In the data rows, the value 128 means zero.
Here are some points:
[154 121 108 153 109 140 109 132 108 116 162 123 128  88 109 106 131 136
 145 107 117 136 165 117 172  94 125 164 101 183 115 114 118 184 119 116
 143 160 124 163 131 196 122 117 132 146]
[117 118 121 140  76 118  87 138 100 124  55 148 124 179 138 155 122 134
 137 105 122 130 205 122  55 124 114  96 146  89 108 127 161 129 128 128
 128 129 129 129 127 128 128 128 130 129]
[157 122 109 150 186 129 135 149 105 128 189 169 111 123 156 149 137 114
 146 110 140 146 145 143  89 121 147  87  90  88 122 118 157 112 122 138
 123 136 108 109 134  99 148 118 171 134]
[182 120  84 178 153 138 146 110 121 138 152 111 119 133 120 142 128 128
 160 149 159 148 154 135  79 120 128 127 129 127 128 128 128 129 128 128
 128 129 129 129 127 128 128 128 130 129]
[150 115 129 143 188 143 117 112 122 144 139 140 124 158 149 145 120 112
 134 109 108 121 189 145  69 157 115 109 121 106 110 129 165  78 136 135
 136  98 134 108 138  98 136 135 183 140]
[119 124  96 118 124 155 129 120 126 154 154 183 137 119 104  96 106 128
 127 127 106 128 146 130 172  99 148 163  89 173 117 145 101 195 102 118
 116  85 133 128 125 193 104 139  94 130]
[128 129 149 138 138 109 147 176 127  90  60  85 118 173 127 159 139 101
 113 136 133 138 122  69 147 128 128 127 129 127 128 128 128 129 128 128
 128 129 129 129 127 128 128 128 130 129]
[112 135 108 109 147 134 170  66 110 186 168 154 143 100 113 137 115  92
 148 147 146 105 140 144  88 128 128 127 129 127 128 128 128 129 128 128
 128 129 129 129 127 128 128 128 130 129]
[ 92 134 172  92 117 121 123 182 135 110 115  85 149 190 122 111 141 114
  79 120 122 114 123  92 138 128 128 127 129 127 128 128 128 129 128 128
 128 129 129 129 127 128 128 128 130 129]
[114 117 166 114  93 131 127 174 149 123  71  62 143 119 125  95 127  98
 111 108 127 137 114  97 123 168 106 122 161 107 138 153 123 119 151 112
 142 153 134 116 127  73 116 138  66 105]
[211 130  73 197 192 144 134  70 175 102 119  72  86 137 174 161 127 119
 176 124 142 126 190 112  16 184 169  89 139 134  91  87 208 140 183 149
 117 199 112 100 156 144 215 114 220 121]
[119 121 110 122  89 129 128 141 130 138 139 168 138  63 121 102 117 144
 136 140 121 110  91 137 181  79 167 131 106 176 116 115  88 213 112 123
 109 130 123 122 107 190  92 135 127 135]
[ 97 131 141 118  85 119 116 182 138 105  89  78 153 152 135 109 150 108
  99 119 140 135 136  98 132 155 107 119 146  74 149 139 111 109 132 131
 144 159 128 136 118  74 121 110  76 113]
[161 114 103 131 152 133 128  95 135 139 147 143 116 125 118 150 131 125
 158 145 152 134 133 153  92 105 138 142  89 120  94 122 175 148 136 109
 105 156 133 120 131 174 140 152 188 141]
[108 130 172  92 100 110  94 154 125 120 146 100 171 180 122 105 138 110
  72  88 145 134 150  84 131 171  95 128 168  68 156 164 101  82 135 111
 149 120 138 151 129  76  96 102  12 122]
[124 129 167 138 138 121 124 173 156 103  85  78 131 156 140 127 129 102
 107 101 137 130 144  90 128 164 121  95 169  95 144 136  99  66 131 139
 132 129 135 125 143  86 141 103 130 129]
[ 98 137 145  79  88 128 116 134  75 176 123  70 168 118  96  95 154 147
 105 133 142 126 111 185 149 126 110 212 176 147 128 128 128 129 128 128
 128 129 129 129 127 128 128 128 130 129]
[110 120 108  90 131 150 130 126  78 174 167 107 158  87  71 106 139 109
 133 136 164 120 135 140 104  98  80 186  97 146 119 160 141 179 102 117
 134  97 156 163 144 138  86 140 158 168]
[121 112 118 131 108 144 129 146 148 129 141 172 120 119 118 106 122 145
 123 131  98 129 116 118 158  88 145 115  88 151 127 126 104 201  99 137
 115 129 129 129 127 128 128 128 130 129]
[148 130 141 124  99 112  94 153 177 100  48  59 134 155 132 107 120 127
 124 117 136 137 135 104 127 128 128 127 129 127 128 128 128 129 128 128
 128 129 129 129 127 128 128 128 130 129]
[154 117  94 166 184 157 141  91 133 114 178 198  77 122 161 147 135 140
 159 142 102 151 129 147 175  79 165 125 102 190  90  90 100 129 128 128
 128 129 129 129 127 128 128 128 130 129]
[107 130 137  89 154 141 125 109 104 144 207 200 135 106 115 122 126 159
 126 157 108 126 100 179 225  77 121 176 108 195 108 141  71 159  81 143
 132  87 126 131 105 145  92 140 106 144]
[112 147 157 139 123 119 151 151 162  77  90 117 119 175 135 139 122 117
 103 123 132 159 116  69 156 126 125  93 149  92 146 123  93  64 130 138
 136 146 111 125 147  70 144 127  79 100]
[149 117 111 114 157 138 123 129 117 132 142 155 138 138 114 125 129 110
 151 135 141 138 176 125  69 117 121 165  80 104 127 120 144 152 126 128
 128 129 129 129 127 128 128 128 130 129]
[113 109 127 122 148 140 141 103  84 131 232 205 113 107 128 127 120 150
 127 150 123 116  97 169 210  72 133 147  93 184 121 147  83 183  89 122
 115 101 133 138 142 147  85 137 107 147]
[124 121  96 105 169 133 128 107  99 188 192 136 132 145 127 138 131 129
 149 150 132 111 122 177 102 111 146 165 131 159 103 136 145 154 117 130
 117 117 136 129 127 128 128 128 130 129]
[ 95 136 154 121 103 113 118 156 167 111  69  78 141 114 135 107 141 136
 122  94 110 122 126  98 126 165 100 118 177 117 144 133 142 110 152 127
 138 166 133 115 121  95 117 116  69 110]
[114 144 135 145 132 121 113 154 169  75  81  78 117 207 151 116 132 102
  97 115 130 143 148  59 110 181 118  94 168  79 164 134 102  67 157 131
 143 144 102 144 149  66 149 114  40  92]
[139 114 121 163 140 137 124  97 103 119 199 163 110  88 133 128 122 153
 119 152 144 124 110 143 201  79 129 166  88 193 114 117 106 173 100 126
 122 150 127 131 128 165 113 119 126 149]
[109 134 139  99 144 144 100 107  96 143 109 149 146 132 123 131 117 141
 113 110 113 104 188 157  80 112 128 127 129 127 128 128 128 129 128 128
 128 129 129 129 127 128 128 128 130 129]
[ 95 127 134 101 102 144 128 131 122 157 178 182 159 100  92 106 113 151
 113 125 106 119 101 153 208  85 157 160  86 171 114 145  94 185 105 105
 130  92 140 145 103 169  85 140 104 146]
[151 124  99 180 159 148 164  82 125 113 146 144  93  93 141 148 114 128
 134 119 132 131 145 118 166 105 120 139  63 196  95  91 127 182 101 163
 114 131 140 124 161 184 130 152 140 109]
[105 115 156 101  67 112 102 126  78 171 133 129 153 105 103 112 137 144
 115 148 153 114  88 184 120 118 105 183 111 134 143 150 141 177 134 105
 133 130 167 161  77 165  85 124 167 156]
[107 129 111  98 169 134 125  97 122 160 207 196 115 136 111 135 119 146
 131 142 122 139 101 146 213  84 145 190 106 195 108 135  76 157  95 146
 115  72 125 129 120 154  89 159 129 148]
[119 156 163 117 122 115 125 171 138 118 124  86 121 193 132 135 127 110
  85 113 163 153 112  72 172 162 126 140 124  96 175 138 100  52 133 114
 148 142 107 142 127 121 129 137  88 116]
[113 125 131 101 130 130 137 118 126 145 205 200 141  64 113 104 118 156
 154 158 107 107  47 165 226  54 150 154 111 186 107 128  79 193  98 151
 132 112 126 131 100 150 109 145 125 135]
[123 132 147 141 124 120 131 129 181  69  75 101 113 176 155 132 134 130
 115 108 138 146 140  80 133 183 113  75 170  88 158 111 114  70 131 127
 145 128  98 123 129  85 178 108  56 103]
[136 136 119  78 143 115 117 130  58 204 170 139 165 100 105 103 127 141
 138 141 128 110 103 189 116 114 138 182 128 141 101 152 140 153 105 110
 128 129 129 129 127 128 128 128 130 129]
[148 109 106 150 107 138 125 146 152 123 131 158 127 100 127 105 123 153
 134 126  94 111  94 120 176  83 181 119  86 184 116 128 128 129 128 128
 128 129 129 129 127 128 128 128 130 129]
[126 136 156 130 103 116 114 153 110 115  90 127 128 137 106 130 152 156
 114 156 147 150 138 156 133 117 107 135  95  97 121 131 153 106 165 108
 140 129 150 122 102 114 135 125 178 157]
[120 143 143 110 112 119 114 168 151  97  39  67 138 143 117 113 140 124
 110 132 112 132 128 101 117 193 133 107 173  84 156 141 132  90 140 115
 139 139 121 134 123 120 132 145  94 126]
[112 133 149 122  96 126 120 163 172  90  41  81 130 135 128 130 132 132
 102 108 128 114 132 111 100 163 122  87 182  87 153 123 124  99 153 107
 139 156 125 118 129  94 135 128 108 106]
[107 125 168 122 110 124 138 141 170  92 105  93 140 195 132 138 125 104
 108 105 107 141 153  78 135 171 114 103 185  86 162 134  96  85 135 144
 157 122 111 127 143  85 121 103  51 117]
[110 123 113 128 146 139 128  82 111 139 213 172 128  95 117 121 120 138
 132 133 111 121 145 140 186  88 121 172 119 203 119 142  63 169 101 148
 121  89 143 127 124 158  93 131  94 154]
[ 92 122 177  83 114 118 116 164 141 115 107 116 143 157 111 108 135 126
  96 121 145 135  97 106 160 160  99 110 184  88 177 161  94  73 133 110
 151  97 112 146  95  78 102 125  47 125]
[165 137 164 143  89 112  98 136 163  85  83  35 124 171 121 110 131  91
  99  84 155 156 144  59 116 173  97 115 135  66 171 116 128  91 148  84
 119 196 108 144 106 128 134  91  43  92]
[138 127  99  99 174 137 148  77 113 160 175 157 109 138 133 143 111 134
 158 167 131 117 123 178 105 136 156 154 153 142 101 133 151 107 105 145
 122  91 128 131 126 108 120 149 202 142]
[119 131 159 105  92 120 107 164 172 113  78  67 140 113 133 126 132 117
 117 125 118 121  93 102 126 165 112  98 158  94 154 141 116 103 137 129
 143 141 121 137 112 103 131 136 108 102]
[114 137 153 126 127 112 114 151 189  97  83 109 118 191 141 147 135 106
 126 113 118 145 131  72 143 173 118  68 165  74 171 118 102  63 130 135
 128 129  90 120 135  92 156 116  55  97]
[ 77 129 115  64 192 159 135  99 105 197 211 177 153  60 106 115 114 138
 135 154  95 114  91 182 237  63 138 191 133 222 123 163  51 139  75 154
 145  19 149 149 119 144  71 186 105 156]
[173 139 119 190  83 114  87  94 168  88  42 126  98 155 142 150 121 172
 146 130 143 147 154 121  73 116 135  87 123 111 130  92 205 130 191 103
 125 215 115 103 115 161 179  93 202 143]
[160 123 125 119 122 135 126 141  73 169 153 125 136  78 134 126 122 132
 155 160 130 112  97 167 108 136 129 134  93 148 110 132 164 163 138 112
 126 161 133 140 127 163 108 112 191 145]
[163 122 111 168  79 141 130 180 134 130 171 153 109  95 130 130 133 159
 140 137 119 138  69 121 185  87 174 117  86 166 126 118  87 198 110 108
 110 215 118 133 110 190 132 137 155 126]
[104 135 157 100  75 127 121 135  72 149  27 133 153 126 102 130 134 129
 120 140 125 135 126 148 108 122  94 128 120 105 124 155 140 121 128 115
 124 113 126 138 114 115  93 128 163 156]
[151 123 120 137 123 133 127 108 104 127 170 129 108  93 127 117 105 162
 141 136 120 126 113 129 194  85 133 183  77 208 107 118 109 181 109 125
 124 153 125 138 132 181 125 114 115 135]
[110 125 146 146  90 113 140 178 163  82  75  89 118 134 151 130 123 115
 122 121 127 125 109 114 127 177 115  95 162 108 156 106 128 129 128 128
 128 129 129 129 127 128 128 128 130 129]
[110 126 133 105 105 128 113 128  72 144 131 159 130 142 114 136 127 144
 130 131 138 130 149 152  85 125 103  81 163  98 106 153 134 125 160 125
 116 105 143 137  95  86  98 118 156 153]
[133 144 149 156  66 116 110 166 164  85  23  70 146 109 153 127 133 134
 106 112 131 136  98  97 129 187 107  88 160  92 159 124 137 116 145 116
 130 174 114 118 109 112 156 118  75 103]
[118 130 125 156 100 136 141 111 142 123 166 185  96  97 132 116 117 147
 143 125 116 120 101 157 185  99 151 132  83 164 119 111  98 209  99 142
 107 130 124 111 110 202 114 130 122 146]
[122 152 153 128 132 125 158 179 115 126  80  70 133 140 132 143 130 112
 109 121 133 149  91 122 144 143 118 117 180 126 143 127 122  55 138 147
 133 154 135 146 138  76 156 146  99 100]
[157 122 103  97 183 137 132  72  90 201 192 119 140 105 102 105 129 130
 133 134 134 116 136 164 108 115 129 193 124 133  97 161 157 123 132 126
 123  78 165 145 124 153 109 138 143 124]
[125 111  99 111 157 127 161 110  87 174 155 125 127  74 104 118 131  97
 138 160 137 107  99 157 128 108  98 167  89 154 100 141 131 155 115 140
 123  87 156 141 140 128 128 128 130 129]
[ 64 113 155  62  82 132 123 148  68 203 246 186 169  47  66  69 106 151
  96 143 100 105  73 165 231  52 114 189 110 202 153 177  43 213 103  91
 139  67 155 168  88 189  34 150  99 151]
[108 135 121 116 138 156 140  84  95 131 219 177 127  93 112 112 116 148
 129 146 120 137 137 148 203  79 119 184  95 193 100 136  82 159  87 156
 128  80 130 133 124 158  95 142  99 149]
[ 81 134 147 114 134 114 133 157 124 119 106 101 148 174 150 129 126 116
  92 100 133 123 132  98 127 164 108 127 169 112 172 144  89  58 116 131
 144 110 137 144 135  64 123 111  40 104]
[131 139 129 130 119 121 114  90 113 134 138 105 124 141 104 106 135 125
 114 130 120 133 178 117  90 117  96 151 149 119 121 139 144 146 161 131
 119 142 156 133 113 118 112 128 130 129]
[ 99 147 125 106  76 139 116 117  83 173  31 142 132  93 111 135 131 124
 118 146 129 111 113 151  91 133  94 132 132 102 117 136 141 150 109 104
 118 101 143 129 120 135  97 144 144 137]
[114 122 118 114 106 134 150 124 109 131 167 175 119  81 124 112 119 148
 122 147 106 124  75 142 208  71 153 157  87 166 121 138  77 215  92 123
 117 122 136 132 107 206 105 145 114 131]
[143 133 113  94 102 125 117 122 104 168 149 168 140  73 127 103 141 137
 132 155 119 127 119 180 100 107 120 167 104 137 113 133 136 181 130 101
 128 129 129 129 127 128 128 128 130 129]
10 more points follow, each with its number after it:
[135 115 118 130  88 128 113 120 106 109 103 152 135 112 163 168 126 153
 123 131 135 127 184 138  68 129 104  75 158  86 124 114 176 128 159 135
 112 125 122  96 116 115 126  96 161 138] 0
[144 116 116 159  61 127 113 150 125  67  38 145  97  80 151 146 126 155
 146 116 112 141 165 105 158  99 136  51 147 146 120 105 128 160 151 125
 118 168 119 119 120 147 145 104 133 139] 1
[109 116 119  91 163 144 127 109  76 207 191 139 172 110 117 113 127 121
 130 159 134 118 127 175 123 110  85 213  97 159 113 162 115 114 104 118
 136  50 160 145 142 138  74 151 167 149] 2
[138 133 112  88 165 135 131  81  58 188 160 119 148 106 106 121 136 112
 149 137 139 118 121 167 106 122 113 184 103 153 108 128 128 129 128 128
 128 129 129 129 127 128 128 128 130 129] 3
[120 140 138 143 124 116 115 167 151 103  78  91 130 154 142 127 140 116
 117 118 130 143 168 111 123 167 131 103 164 102 145 143 130  91 156 119
 135 146 125 124 134  69 139 114 105 106] 4
[111 119 132  62 137 140 136 115  40 209 222 114 170  72  69  79 131 121
 117 152 148 116 100 186 166  75  73 249  84 168 127 166 122 140  93 113
 141  89 154 177 105 153  53 151 165 183] 5
[117 129 161 130 123 110 133 163 160  85  73  92 124 165 143 124 119 108
 104 109 112 130 136  79 131 174 112  95 166  95 157 121  88  57 136 118
 137 121 103 133 129 104 138 129  58 107] 6
[124 129 119 159  77 132 125 145 128 111  74 156  97 109 144 131 112 172
 133 134  91 122 117 120 177  93 157 122 129 127 128 128 128 129 128 128
 128 129 129 129 127 128 128 128 130 129] 7
[139 104 113 132  81 137 109 141 102 133 150 162 127  67 114 114 109 164
 150 141 106 111  90 134 184  87 157 130 112 176 114 112 122 199 125 108
 123 146 125 136  85 191 118 117 121 133] 8
[101 134 178 116 116 101 125 167 148 114 120 103 131 178 135 124 140 129
  88 123 142 139 110  83 146 168 111 132 161  79 172 137  98  50 132 114
 137 123 107 138 107  92 139 114  68 110] 9
Which of these numbered points is nearest to each point below, ignoring the 2 directions in which the first points spread most? Its number follows each.
[ 90 119 151 124  81 103 138 168 142  98  97  86 148 142 116 102 124 117
 118 116 142 140 133 109 136 159  95  96 164 104 158 150 111 107 175 125
 164 127 127 140 113  79 126  99  80 147] > 4
[132 137 126 156  98 142 126 155 121 105  57 163  99 110 129 142 140 164
 132 109 102 147 163 143 163  96 151  90 112 160 126 115 102 172 108 114
 130 156 113 119 136 171 135 117 111 144] > 1
[147 125 120  97 165 136 129 125  73 181 158 130 158  96 110 126 137 119
 142 138 137 129 112 188 122 128 128 127 129 127 128 128 128 129 128 128
 128 129 129 129 127 128 128 128 130 129] > 3
[139 114  82 127 181 146 141  86  79 154 233 119 130  85 120 105 113 150
 133 129 128 117 121 161  83 121 124 162 110 153 116 145 150 152 135 133
 119 109 160 145 158 130 135 131 150 138] > 3
[104 139 113  87 158 146 135  69  99 196 178 149 165 109 110 124 109 126
 144 151 142 105 131 190 114 108 115 163 141 158 108 151 139 112 104 116
 131  41 145 132 131 110  98 153 183 140] > 2
[ 76 132 154 100  51 127 102 114  88 129  98 147 160 137 117 116 138 137
  93 127 131 127 169 148 103 105  84 128 151  97 146 171 146 126 144 108
 143  88 142 140  96  85  93 110 135 159] > 0
[ 94 114 143 109 100 124 119 143 157 120  78  80 138 127 144 120 129 107
 110 116 123 122 151  96 112 196 103 109 158  93 159 137 127 130 156 116
 156 139 143 125 127  75 133  83  64 114] > 4
[132 138 114 171  89 133  95 104 152  92  51 183 107 144 164 146 127 130
 131  96 140 130 207 110  37 116 113  50 117  53 135 115 202 129 173 109
 132 152 116  97 114 105 148  90 202 133] > 0
[158 137  98 172  98 126 117 158 182 101 135 138 100  98 155 130 117 141
 152 122  96 141  99 121 158 110 204  97  88 172 109  88 137 181 123 136
 107 211 120 116 135 206 153 134 162 112] > 8
[ 43 120 209  54  92 121 137 201  87 155 160  60 185 116  94  77 139 105
  53 127 140 135  54 127 243 118  60 180 159 137 203 194  37  76  95 116
 171  82 146 177  98  53  43 140  19 126] > 5
[ 94 123 139  85 131 128 105 109  76 176 136 145 152 150 110 123 124 134
 117 141 127 120 155 153 106 112  88 138 172 120 139 179 119 101 123 119
 141  66 152 127 113  79  70 132 160 163] > 2
[107 121 141  78 167 129 121  85  92 204 219 141 169 146  96 124 125 141
 149 167 151 119  85 183 126 110 143 169 146 155 112 144 132 126 117 146
 121  43 151 135 104 125  81 149 194 149] > 2
[108 144 160 117  96 130  96 140 172  94  73  89 122 161 134 118 146 127
 102  97 129 133 177  88 109 165 117 106 171  95 164 142 141  94 169 113
 135 144 121 120 106  76 138  89  81 121] > 4
[102 125 156  86  66 131 107 128  64 169 140 137 156 112  99  91 119 153
 112 155 131 110  90 159 122 104  88 189 133 139 129 136 130 167 128 128
 128 129 129 129 127 128 128 128 130 129] > 3
[133 139  93 163 168 142 155  73 161 129 129 173  84 103 140 158 100 122
 153 134  98 135 141 137 163 102 162 117 102 178 100 100  95 146  92 157
 110 111 108 101 169 176 128 128 130 129] > 6
[117 121 150  99  79 138 110 122  83 128  82 149 143 117 132 121 140 120
 109 123 137 108 164 145  86 129  80 123 155  90 131 143 136 107 128 128
 128 129 129 129 127 128 128 128 130 129] > 0
[163 118 109 117 154 128 135 126  67 163 172 116 153  96 103 112 133 133
 122 136 146 122 104 151  99 115 138 151 104 151 121 150 151 176 123 127
 143 128 139 149 122 155 126 143 189 147] > 3
[156 122 114 136 102 134 126 115 130 134 157 172 100 104 106 118 135 137
 115 132 112 131 116 123 178  71 149 146 107 160 109 105 106 216  98 114
 122 155 133 135 107 190 111 138 132 137] > 8
[ 70 123 153  72  73 136  79 125  73 148  90 191 183  93 121  83 127 161
  95 117 137  92 147 169 135  97  49 167 120  95 161 173 142 110 148  84
 148  72 146 126  75 101  62 110 129 177] > 0
[ 90 136 139  58 101 132 120 180 116 166 112 144 156  87 126 109 140 137
  94 140 118 111  74 193 148 114 115 160 100 113 134 161 140  97 122  93
 146 125 136 138  91 170  97 142 192 162] > 5
[129 125 113 159  95 133 110 155 145 124 128 176 103 104 136 148 125 167
 137 103  97 142 104 130 171 107 177  92  89 143 128 128 128 129 128 128
 128 129 129 129 127 128 128 128 130 129] > 7
[132 133 130 140 106 141 110 144 113 115  69 141 131  98 127 141 126 146
 136 118 129 113 121 142  90 110 104  98 124  97 133 140 160 131 157 118
 146 140 140  98  98 120 124 120 187 149] > 0
[158 136 134 180 147 112 123 125 200  38  50  87  75 206 166 188 133  96
 120  80 135 157 187  36  68 174 139  37 153  77 150  63 147  63 161 140
 136 181  91 100 178  95 190 103  82 101] > 6
[101 126 145 114  82 140 101 107  82 165  44 135 143 137 115 141 131 142
 106 141 120 113 155 147  79 115 113 130 138 102 134 137 159 150 137 107
 124 112 151 133 125 120 103 125 136 148] > 0
[139 116 121 126  81 130 129 140 120 143 165 164 136  91 107 121 124 160
 135 148 113 118  46 135 204  83 164 141 129 127 128 128 128 129 128 128
 128 129 129 129 127 128 128 128 130 129] > 7
[134 132 118 129  82 135 130 137 125 151 135 172 126  63 116 107 116 138
 145 132 103  93  79 158 191  87 176 141  95 177 106 128  97 210 104 132
 121 127 138 156 104 189 101 147 115 135] > 8
[129 153 151  88 119 110 101 128 170 137  70  53 149 158 115 108 130  95
 107 107 123 110 120 106 110 162 113 142 172  93 156 152 128 106 152 117
 138 132 134 144 101 116 111 141  86 113] > 3
[151 114 103 157  89 139 118 120 135 123 143 175 110 110 133 126 121 146
 153 130  99 126 114 108 131  72 164 116 109 161 105 109 112 225 118 122
 111 146 121 132 115 193 153 118 163 129] > 8
[129 129  86 146 178 154 150  72 142 135 140 181 103 107 134 159 114 135
 144 129  96 133 130 129 162  74 139 159 104 190 104 121  93 149  96 149
 118  83 124 118 162 169 137 148 117 132] > 6
[112 120 124 105  91 133 124 119 117 152 166 181 138  46 130 109 113 141
 133 138 115 108  77 151 203  87 138 130 109 198 126 138  77 191  84 118
 126  90 119 129  81 189 103 128 114 141] > 8
[ 98 124 125  93 172 135 153  56 100 190 188 167 148 102 117 139 104 119
 146 153 146 104 113 199 119 104 125 160 155 166 108 144 110 115  94 150
 129  46 145 133 131 105  89 148 196 141] > 2
[130 130 100 145 133 135 136 102 142 104 163 195 107 122 147 147 106 147
 145 131 106 127 152 137 143  94 163 144  88 175 105  92 113 182 101 140
 118 132 106 127 151 204 128 116 110 143] > 6
[109 117 144 139  86 105 106 114 119 127  38 142 102 139 112 141 137 143
 131 144 139 125 153 134  52 127 120  88 131  79 120 112 175 173 141 129
 120 160 139  94 120 119 138 119 154 131] > 0
[169 123  92 207 146 134 160  92 144  81 149 157  58 123 138 166 105 164
 150 137 142 155 148 104 139 118 139 116  70 178 101  78 144 171 132 146
 113 154 102 131 152 197 171 115 129 145] > 6
[ 85 125 160  64  69 116  97 132  49 172  88 161 140 111  83 105 153 160
  94 162 132 109  89 157 145  94 100 164 131 149 138 153 134 172 148  91
 124  78 166 159 102 133  78 149 168 139] > 0
[144 122 120 106 149 130 152  95  88 185 191 146 141 120  86 117 128 116
 134 152 149 139 115 148 136  96 100 206  80 146 126 132 131 133 102 133
 125 140 147 130 130 143 101 143 197 162] > 5
[143 120 132 161  98 144 134 102 163 113 154 189  87  96 117 137 118 195
 157 148 122 131  83 144 178  98 158 122  76 177 118  91 115 208 113 130
  99 132 114 132 106 208 140 117 125 117] > 8
[154 127 106 152  90 143 132 168 112 126 142 157 127  64 123 119 118 126
 142 108  92 127 114 133 170  59 176 125  87 186 138 124  88 177 115 127
 117 139 137 133 117 175 121 129 128 136] > 8
[131 129 108 139 167 138 163  85 118 124 159 145 127  48 123 141 109 130
 134 146 102 103 104 166 209  73 122 166  90 198 104 133  98 160  77 143
 126  77 137 146 151 174 111 167  93 130] > 6
[144 119 150 142 113 103 111 147 167  87  34  83 114 129 135 122 139 118
 127 129 134 133 105 106 128 168 147  92 152  92 156 104 155  85 154 100
 141 180 110 128 117 137 167 123 124 121] > 8
[123 134 101 110 163 135 146 113 113 137 108 119 142 125 118 119 126 101
 133 136 121 106 163 132  60 141 113 137 101 122 122 119 140 143 138 117
 124 105 146 139 138 147 129 137 159 147] > 3
[145 137 134 144  74 115 102 134 115 107  24 101 113 115 122 143 143 161
 139 150 139 148 127 127 101 118 116 155 129 127 128 128 128 129 128 128
 128 129 129 129 127 128 128 128 130 129] > 7
[119 128 127 133 114 132  95 102 104 141 115 141 117 117 136 132 119 139
 156 130 140 128 166 127  62 115 101  95 144  92 118 128 158 158 146 127
 125 153 129 129 127 128 128 128 130 129] > 0
[104 140 127  57 119 129 133 121  86 189 179 166 152  81 102  95 130 118
 137 152 123 127  92 175 135  92 119 173  97 141 116 129 149 164 129 109
 121 117 143 145 101 161  83 150 178 133] > 3
[136 129  90 142 158 157 157  98 115 140 150 136 121  75 121 143 118 135
 144 131 112 118 122 142 189  88 117 162  96 200 105 108  97 168  70 156
 124  99 132 131 173 182 128 150 112 113] > 6
[ 80 138 145  91 105 127 120 147 149 109  88  92 158 136 103 100 138  86
 111 100 112 111 160  97 125 178 101 133 167  98 160 165 104  98 154 125
 140 108 144 138 119  75 108 110  72 146] > 4
[116 118 150 111 151 139 130 140  65 155 135 163 137  82 122 117 137 144
 113 133 141 118 135 171 111 109  95 133 135 112 135 152 133 122 134 130
 141  83 139 130 109 120 118 143 160 173] > 0
[111 139 145 131  87 112 115 164 175  92  52  82 147 147 161 127 153 124
  97 112 141 124 137 105 112 177 117  77 160  90 147 138 139 114 161 123
 141 143 118 127 140 103 134 113  88 120] > 4
[156 128 152 147 102 104 125 124 123 152 141 137 108 148 100 141 135 151
 138 159 142 145  56 154 100  95 164 139 105 114 110 107 160 129 144 108
 112 151 135 138 102 154 129 151 235 148] > 9
[117 149 144 137  63 130 107 109  75 144 109 122 123 134 111 135 129 148
 120 139 142 115 121 125  93 111 107 146 126 131 123 128 166 148 165 125
 119 136 135 125  94 126 113 111 184 150] > 0
[118 148 139 120  81 128 116  99 125 109  37 113 119 141 116 130 146 131
 119 117 138 124 216 111  75 110 104 119 137  86 133 121 168 141 165 120
 135 151 134 128 123 127 125 121 178 146] > 0
[139 119 114 103 117 140 129 133  58 179 177 117 153 105  80  87 141 133
 133 134 140 108  94 185 143 136 134 189 130 153 115 160 147 147 104 126
 121 118 163 157 120 125  85 152 163 146] > 5
[158 127 134 133 152 116 134 123 103 154 189 144 124 139 108 137 141 122
 142 156 162 140 108 132 109  94 129 176  76 124 116 116 165 129 128 128
 128 129 129 129 127 128 128 128 130 129] > 9
[115 123 161 116  80 116 101 126 100 145  17 127 130 161 107 136 129 146
 102 131 140 143 152 143  93 125 103 148 139  96 139 137 163  96 147  99
 145 109 142 133  98 128 122 122 156 144] > 0
[147 145 150 139  99 116 103 170 154  93  23  69 126 144 135 115 119 130
 120 124 135 133 113  99 119 170 121  93 158  67 153 123 157  67 176  99
 141 159 113 136 109 127 163 124  99 123] > 8
[112 139 135  65 152 120  97 101  89 163 139 148 158 144 114 116 133 126
 103 116 101 103 178 142  94 131  88 146 143 123 131 176 130  84 130 136
 145  72 161 124 100  69  96 114 141 155] > 2
[106 117 131 100 126 148 135 121  82 157 241 190 143  94 111 110 118 152
 138 146 134 117  93 154 181  95 133 164 121 127 128 128 128 129 128 128
 128 129 129 129 127 128 128 128 130 129] > 9
[160 131  85 161 115 151 140 113 157 127 122 147 107  90 157 124 125 129
 156 109 100 117 122 111 162 148 157 121  87 167  94 113 111 149  94 150
 120 113 117 110 138 190 147 135 107 107] > 6
[137 124  98 148 147 143 108  98 137 120  92 125 125 132 141 132 126 117
 163 112 115 140 230 132  46 168 119  87 163 106 117 134 175 133 153 134
 150 146 135  94 155  94 126 122 173 154] > 4
[140 111 108 131  92 139 142 102 129 114 171 160 106  71 118 111 132 146
 134 143 115 118  97 141 187 111 153 142  98 180 115 117  95 214 106 136
 124 125 132 146 131 196 106 147 120 120] > 8
[107 126 132 172 102 116 123 152 145  93  80  81 117 161 174 140 149 107
 120 103 131 124 147  99  83 166 113  71 132  85 159 127 162  98 163 141
 121 154 116 127 144  61 170  79  81  89] > 4
[106 128 146  84 150 131 132 106  93 155 209 180 122 150  92  98 140 151
 104 151 110 136  99 143 235  69 117 217  97 178 121 136  54 152  76 136
 115  55 144 171 108 128 128 128 130 129] > 9
[133 131 130 141 133 126 116 120 126 134 129 176 113 135 153 163 130 120
 132 110 145 142 146 136  73 113 146  83  99  74 115 119 178 122 134 119
 130 129 123  91 123 117 139 106 216 148] > 0
[154 121  81 150 184 139 147  98 127 114 180 191 106 104 137 153 109 161
 151 126 107 123 106 140 178  97 177 118 101 195  89  98 113 185 101 157
 103 145 125 107 151 177 161 147 133 101] > 6
[149 122 166 157  90 112  79 163 139  94  94  52 113 159 135 118 150 148
  86 112 150 157 108  88 128 152 116  92 142  73 166 128 153 112 162  89
 151 194 111 137 122 101 147  94 100 130] > 8
[145 129 101 157  89 136 128 132 137 128 144 147 115  95 125 119 104 157
 147 132 114 108  81 115 180  95 165 126  85 179 117 115 128 129 128 128
 128 129 129 129 127 128 128 128 130 129] > 7
[117 128 107 131 121 134 142 146 153 137 132 167 113  76 126 132 118 151
 143 137  89 130  92 145 191  85 157 131  81 179 105 112  91 189  88 147
 105 113 125 109 112 179 120 142 117 117] > 7
[147 116  97 152 157 146 125 102 165  99 114 206  86 112 164 153 116 122
 154 114  97 132 171 129 149  84 138 108  90 152  87  87 102 142  98 154
 121 135 104  99 156 174 153 128 132 121] > 6
